Each run below is a few steps of one of 5 hidden systems, one row a step.
In the rows, 128 means zero.
path 1, K_933 (6 x 48):
[[117 120 163 154 144 117 113 157 119 107 122  98 166 110 112 177 128 136
  141 104 133 117 126 106 137 170 124 118 141  72 110 135 100  56 112 118
  158  75 101 115 138  76 136 130  95  88 121  60]
 [114 139 156 154 138 118 115 155 113 110 121 107 159 106 120 181 132 125
  146 112 138 117 124  99 145 167 129 115 133  84 109 136 101  38 104 129
  163  82 106 120 152  70 129 136  98  86 108  55]
 [123 148 146 154 128 113 113 158 112 101 113 115 170 107 122 171 135 117
  142 122 146 113 129  91 154 164 132 118 123  94 111 134 101  37  94 135
  163  93 105 129 155  66 120 135 103  83  92  51]
 [129 160 139 159 120 124 121 158 111  96 111 117 166 107 128 176 137 107
  142 141 154 110 133  87 158 166 130 122 117 102 116 131 101  31  95 137
  159 109 112 125 155  57 114 136 101  93  86  56]
 [127 169 129 150 109 123 117 150 114  95 106 126 166 108 138 167 139 100
  141 157 159 107 133  79 170 162 130 121 105 106 121 133 107  40  91 145
  162 117 119 136 163  56 104 138 107  89  83  59]
 [135 179 119 144  98 127 120 157 109  95 103 123 152 109 145 163 141  96
  136 168 159 109 136  77 175 156 128 122  93 117 127 135 112  39  87 153
  161 132 125 146 163  58  94 137 114  94  78  70]]
path 2, K_738 (6 x 48):
[[121 144 149 161 124 119 121 161 112  97 113 110 172 123 120 172 121 112
  138 122 142 110 123  72 152 166 130 104 117  77 110 135 102  41  99 132
  161 103 111 122 158  60 113 134  98  85  95  57]
 [126 144 156 161 134 120 105 162 118 100 114 108 164  91 120 176 150 126
  145 120 145 106 134  98 150 170 128 124 131  80 107 128  99  31 102 132
  159  81 104 118 151  61 120 133  99  80 105  55]
 [117 142 161 156 143 130 108 155 125 104 121 109 159  63 123 177 160 139
  145 128 136 120 144 126 145 168 132 136 144  99 117 121  98  25 107 127
  149  60  99 124 139  74 129 135 107  81 121  75]
 [132 141 163 158 146 138 104 147 140 116 115 110 154  43 119 158 179 149
  146 124 131 121 148 151 131 165 138 144 157 118 124 116  97  36 105 130
  145  47 106 124 133  94 126 135 122  88 127  88]
 [129 139 156 147 154 147 105 135 161 121 121 115 150  32 127 133 192 160
  143 130 129 119 154 173 119 157 143 148 169 140 138 117 102  43 110 132
  140  52 112 122 128 105 129 121 143  93 141 112]
 [125 143 146 147 159 145 105 132 169 132 130 119 138  29 119 118 199 166
  135 134 119 119 161 195 113 146 149 151 163 165 145 122 108  54 117 135
  134  62 116 123 116 119 129 117 142 109 148 131]]
path 3, K_340:
[[129  91 117 106 142 128 149  95 141 155 143 140  97 155 123  78 113 146
  104 108  99 145 117 167  95  96 127 129 142 152 135 121 151 232 170 111
   92 161 145 118  96 198 144 122 151 166 163 202]
 [119  88 124 113 141 127 151 100 132 148 146 137 113 167 126  84  94 134
  107 110 103 157 102 147  96 101 126 116 136 136 147 117 153 228 169 102
   93 183 147 117 101 189 136 127 147 162 169 201]
 [114  87 120 120 138 130 147 103 119 139 138 140 132 176 130  88  79 129
  114 111 102 160 101 133 106 113 128 107 134 121 137 121 145 223 167  94
   97 196 162 105 113 175 132 129 148 155 164 195]
 [111  90 124 126 137 123 143 110 113 124 136 142 141 180 124 113  70 116
  124 109 114 159  94 111 104 127 132 110 127 114 132 122 142 213 172  95
   97 192 151 109 119 151 122 141 135 148 157 184]
 [103  88 129 140 137 119 126 123 111 110 135 146 156 173 123 124  57 108
  127 114 114 165  87  91 126 138 126 107 124  94 120 115 136 193 164  88
  103 194 152 102 126 137 123 144 133 126 155 173]
 [101  95 138 149 145 118 123 131  99  96 130 147 171 162 124 140  60 106
  128 116 121 167  83  82 121 150 131 101 125  81 121 115 124 173 160  76
  110 182 149  93 131 117 120 151 134 116 143 158]]
path 4, K_928, 6 rows:
[[163 171  86  91 102 133 153 113 138 169 129 137  80 160 142  76 156 126
  114 158 143  96 152 159 127  74 125 147 105 205 134 142 150 160 117 173
  127 140 140 162 118 178 135 104 144 178 101 146]
 [161 155  79  93  97 128 160 107 137 164 128 137  81 172 145  68 147 119
  107 159 138 106 143 153 128  74 130 147 105 197 135 135 154 179 121 166
  117 160 137 161 123 180 133 103 143 179 105 161]
 [151 152  80  92 101 120 154 101 123 164 129 141  82 174 144  67 127 112
  107 157 130 117 137 150 124  75 129 132  94 190 141 135 153 196 130 155
  118 172 146 156 118 179 129 104 150 182 108 165]
 [147 141  78  93 103 128 155 102 127 153 127 149  83 182 146  68 113 109
  109 153 134 126 130 135 125  79 130 129  97 179 143 131 156 206 134 146
  115 197 156 144 116 178 123 112 147 176 119 176]
 [137 131  85  99 101 123 156 102 121 145 126 148  99 182 140  81  99 106
  110 151 137 136 115 123 129  87 128 125  95 172 144 130 156 209 143 135
  105 210 161 138 118 173 123 125 147 168 124 182]
 [127 128  89 104 107 122 151 109 119 140 133 156 111 181 142  86  89  97
  116 151 132 148 107 103 130  99 129 124  93 150 134 133 154 205 143 124
  101 219 158 132 118 164 119 132 143 166 123 183]]
path 5, K_991:
[[167 194  89 105 105 133 138 121 139 158 114 139  84 114 150  92 186 115
  122 180 153  89 166 159 139  91 136 159 103 196 138 132 137 103  92 182
  137 118 133 167 135 140 127 105 138 153  85 120]
 [169 185  85  98 104 134 145 118 140 160 124 128  82 141 142  87 173 126
  115 157 149  79 160 159 135  82 132 145 104 203 134 137 146 121 102 183
  136 120 124 167 127 153 131 101 137 162  87 122]
 [175 171  91  93 101 125 163 114 132 172 125 123  76 162 140  85 161 128
  113 148 146  86 154 155 132  72 126 142 109 193 132 140 148 148 106 182
  144 113 122 171 126 170 147  91 132 176  88 121]
 [165 162  93  87 112 114 166 114 129 180 138 118  75 187 134  85 151 130
  115 124 137  81 149 160 126  67 126 135 118 178 128 144 153 159 118 173
  143 112 117 170 125 171 156  95 125 175  99 117]
 [160 142 108  93 121 115 167 109 126 181 144 116  73 196 126  92 135 140
  109 103 130  86 134 157 110  71 123 127 118 162 124 147 155 170 126 167
  140 112 116 168 117 184 165  94 115 172 110 114]
 [153 125 116  93 135 111 176 111 133 178 149 108  81 205 118  96 120 139
  108  86 123  92 130 155 107  75 122 117 132 140 125 147 150 181 131 154
  143 114 112 148 114 178 168  89 107 166 121 112]]

Which system made each of these runs?
path 6:
[[140 157 145 144 124 130 119 153 131 128 123 101 128  85 119 150 172 145
  138 130 142  87 153 137 143 140 132 137 136 129 116 133 104  39  92 153
  163  50 103 148 144  88 135 114 111 107  90  56]
 [148 149 150 129 131 138 125 134 148 138 121 101 119  76 123 144 186 155
  133 122 131  91 161 162 129 133 130 139 153 137 128 140 110  56  93 155
  155  44  97 138 133 112 139 110 111 111 116  66]
 [142 143 149 130 143 139 129 130 156 146 131 106 114  71 116 135 196 166
  132 116 130  93 159 178 117 130 135 146 160 153 128 138 115  63 105 157
  146  40  97 136 125 122 144 105 121 117 125  91]
 [138 142 146 126 157 134 125 126 161 155 137 114 105  72 117 119 198 165
  129 111 123 107 163 193 110 117 133 152 160 159 129 133 116  84 114 151
  138  43 100 131 112 139 150 102 125 131 139 107]
 [136 137 135 125 157 129 120 118 170 165 141 119 101  84 116 105 189 169
  128 106 122 111 163 207  97 106 136 156 159 178 131 137 133  98 127 154
  131  55 109 132 104 148 158 109 135 143 145 125]]
 : K_738
path 7:
[[118 132 130 140  97 119 136 149  83  90 102 119 165 152 143 168  91  88
  127 142 140 130 106  48 162 157 121  95 103  70 118 134 115  93 109 113
  148 165 134 127 169  80 102 143 101  96  93  76]
 [123 143 139 146 106 120 127 154  92  87 105 114 169 136 134 178 110  95
  132 139 144 117 114  56 163 163 125 100 109  73 119 134 107  66 100 128
  157 144 126 126 169  64  97 138 100  86  90  69]
 [127 154 136 159 111 121 122 157 106  90 108 119 166 110 127 177 126 106
  142 138 149 110 125  72 162 168 129 110 113  86 116 129 110  42  88 132
  158 124 121 126 165  60 108 131 101  83  90  55]
 [127 153 141 157 123 127 106 154 114  92 109 115 169  92 126 174 143 110
  146 136 152 113 133  90 156 165 129 126 117 100 114 131  96  26  90 138
  162  92 114 127 159  55 111 137 108  80  94  53]
 [129 159 142 150 127 130  99 154 129 101 111 114 156  75 124 167 167 131
  148 143 144 112 145 117 159 165 127 138 127 101 112 124 100  27 100 140
  154  74 113 126 147  64 119 136 116  83  98  63]]
 : K_738
path 8, 5 rows:
[[138 139 125 129 100 112 145 147  89 104 112 106 152 171 131 174 103  96
  128 131 147 103 121  54 162 140 116  98  97  74 109 148 124  83  98 136
  158 141 115 137 164  80 118 127  86 104  73  55]
 [132 148 124 125  88 109 152 154  95 102 110 107 136 172 141 171 107  91
  134 136 147 103 128  54 168 136 113  99  86  90 111 150 129  84  94 146
  164 141 117 146 164  80 105 128  86 111  70  49]
 [147 160 109 118  78 118 150 154  95 112 107 107 125 170 141 168 107  84
  125 150 157  97 128  67 171 128 111 106  80  99 113 153 131  84  86 155
  161 139 115 158 163  86 108 122  87 116  65  48]
 [149 169 109 116  75 117 148 142  97 119 113 115 114 170 145 163 119  85
  124 151 158  97 134  64 173 115 110 110  77 115 117 157 139  79  83 164
  162 144 114 168 163  85 111 124  90 125  60  50]
 [152 181  94 109  68 120 146 143 103 123 109 118 109 169 146 154 132  91
  131 163 163  91 149  77 178 112 114 121  67 134 119 154 139  82  84 173
  160 138 111 173 157  88 109 116  98 135  55  51]]
 : K_933
path 9, 5 rows:
[[141 145 117 117  81 110 156 145  88 113 115 107 121 195 137 174  99  87
  118 133 144  96 116  50 173 120 111  96  79  88 105 161 137 107  89 152
  158 142 106 160 161  93 118 122  79 128  65  43]
 [144 153 124 122  98 106 151 148  96 121 123  99 132 184 133 171 113 100
  125 124 153  83 131  63 164 125 113  97  91  87 108 157 130  81  88 152
  168 113 100 148 160  82 125 122  74 117  64  32]
 [137 149 130 135 113 106 140 156 102 126 120 103 129 170 118 178 126 110
  134 112 147  80 133  84 156 129 116 110 102  89 102 153 124  67  92 157
  172  97  95 146 153  84 137 121  80 111  68  25]
 [134 147 144 143 131 109 135 151 110 132 127  97 135 145 119 165 137 126
  134 103 146  76 137 104 143 139 122 116 124  98 108 146 115  54  90 157
  174  67  89 143 150  80 141 117  79 109  81  26]
 [137 142 156 143 136 117 131 144 126 132 123  91 135 118 114 168 146 144
  134  97 138  81 141 131 136 140 129 117 143 102 113 139 108  62 100 145
  170  43  89 136 141  92 142 107  95 102 100  44]]
 : K_738
